rotation steps, each row followed by its count of steps:
The counts run from 0 to 381.
[165 132 141 123 179  81 107 102 175 156 105 112 150 130 152 150 142 121
 114 116 118 120 141  84 196 107 135 164 106 102 109 162 148 102 115]
84
[154  70 138 120 142 101  77 114 162 116 104 144 129 130 148 108 130 126
 102 177  94 110 141  93 125 129 150 144 100 112 133 137 134 108  55]
161
[186 113 142 128 149 102  87  84 145 159 136 142 152 143 141 150 142 158
 156 147 117  87 157  89 167  90 140 138 103 118 139 146 155  96 101]
93
[164  73 119 143 125 101  93 113 126  87 115 112 112 138 119  87 157 124
 135 166 105 101 177 103 115 154 112 122 115 119 127 139 141 103  62]
38
[131 112 129 113 177  76 111 124 145 125  87  94 128 123 160 110 153  96
  91 132 102 137 139  99 181 148 114 154  97  90 102 160 140 107 113]
292
[155 126 156 148 120  94 119 159 114 103 106 112 165 129 143 145 158 144
 128 171 118  96 176  56 162 140 117 142 101 109 107 146 149 116  86]
344
[178  90 119 138 133 107 116 116 137 100 108 111 156 136  87  82 157 132
 131 130 114 105 182  83 119 152  89 139 108 118 141 143 169 118  86]
367
[170 123 125 123 197  79 116 111 164 149 112 104 144 133 131 136 163 113
 109 110 112 127 142  82 171 124 118 151  86  91 118 158 149 104 134]
300
[184  77 103 120 159 104  88  94 150 125 110 124 119 129  96  76 153 112
 136 112  98 109 166 112 147 142  99 125 106 118 136 141 163  89 101]
58
[181 121 154 145 157  94 113 100 138 143 120 130 186 132 124 151 136 149
 126 137 132  99 163  56 137  90 137 156  91 108 134 158 158 125 101]
0
[138 120 155 150 137  93 113 125 139 113 101 118 169 132 167 142 135 149
 111 162 128 109 162  63 150 113 140 164 122 111 120 160 125 131  65]
12
[128 107 133 138 157  89 111 129 138 104  87 115 127 124 176  97 155 106
  95 155  98 133 164  79 154 134 131 153  95 112 109 145 114 114  81]
44
[151 116 116 152 139 103 114  97 172 117 114 101 128 139 122  94 159 144
 139 103 135  96 200  91 159 119 103 161 148 136 125 162 133 117  73]
22
[159 127 152 148 132  92 103 113 119 129 120 135 158 135 151 142 143 147
 142 167 124  89 175  62 152  93 139 137  97 123 132 143 139 110  83]
341
[141 117 145 136 119  82  93  90 111 111 114 100 132 138 156  98 123 139
 143 137 141  87 186 101 158 113 110 136 133 132 128 156 130 110  47]
350
[159 129 152 126 137  81 111 124 123 106 126  75 132 146 149 165 147 148
 138 162 146  98 164  85 178 151 115 144 135 108 110 151 145 107  88]
103
[154 112 139 160 137  83 137 120 166 100 106  80 141 140 114 125 139 122
 116 128 148 115 176  71 161 141 114 161 157 121 105 161 133 132  70]
19
[180 103 134 106 167 111  92 118 147 116 146 100 143 148 130 159 175 156
 140 154 114  95 152 110 152 158 105 144 107  98 125 145 171  82 107]
311
[188 114 133 117 141 108  91 102 149 134 145 119 140 146 126 154 162 165
 165 138 113  74 173 112 157 123 112 130 120 121 133 147 168  85  97]
94
[142 106 118 105 174  88 102 117 144 108 107  74 113 130 144 104 167 110
 111 129 100 122 147 126 168 161  87 147 117 102 113 154 138  92  97]
291
[173 124 128 137 134  97  90  76 150 152 131 114 136 137 128 128 136 150
 156 108 134  84 181 101 182  97 116 153 137 129 132 159 149 102  92]
330
[139 121 163 140 140  82 126 127 144 123  86  99 170 113 129 136 118 129
 100 127 131 116 150  63 176 130 118 170 133 111 118 175 155 130  85]
232
[185 104 123 103 170 102  95 114 163 132 122 108 141 133  99 126 167 136
 131 114  99 108 148 115 170 151  92 147 103  99 124 154 176  88 129]
303
[156 122 127 155 150 103 144 128 175 109 102  96 153 136 124 111 164 128
 112 106 128 116 197  69 161 139 110 174 140 121 113 162 138 129  91]
23
[139 126 158 119 152  74  87 104 138 147 115 113 142 127 183 158 123 139
 116 142 122 101 137  92 197 106 143 153 132 111 112 166 134  98  79]
321
[171 108 143 126 134 118 100 105 143 119 131 108 172 139 112 137 154 175
 143 132 124  76 186  93 128 131  98 148 121 117 149 157 179 104  85]
2
[167 117 155 108 171  92 100 143 143 127 120 111 156 139 152 169 166 144
 114 166 106 111 135  92 166 145 135 148  95  88 117 150 164  95 113]
312
[162  94 145 132 108 101  86 118  97  93 104 107 155 131 120  97 137 135
 133 153 119  83 181  99 130 143  97 134 119 129 141 147 164 115  54]
130
[141  94 142 100 166  83  63  87 137 135 111 119 117 139 174 132 135 129
 111 157 103 107 127 117 157 118 131 141 107 101 135 157 135  87  79]
73
[136 114 135 153 149  88 135 137 160  97  80 102 129 135 162 110 159 123
  97 146 116 126 175  64 160 138 131 160 113 116  99 164 117 125  70]
260
[142  99 119 142 133  99 125 135 169  93  88  91 120 124 121  89 159 113
 119 123 116 120 184  98 171 159 104 152 138 127 105 157 136 120  77]
263
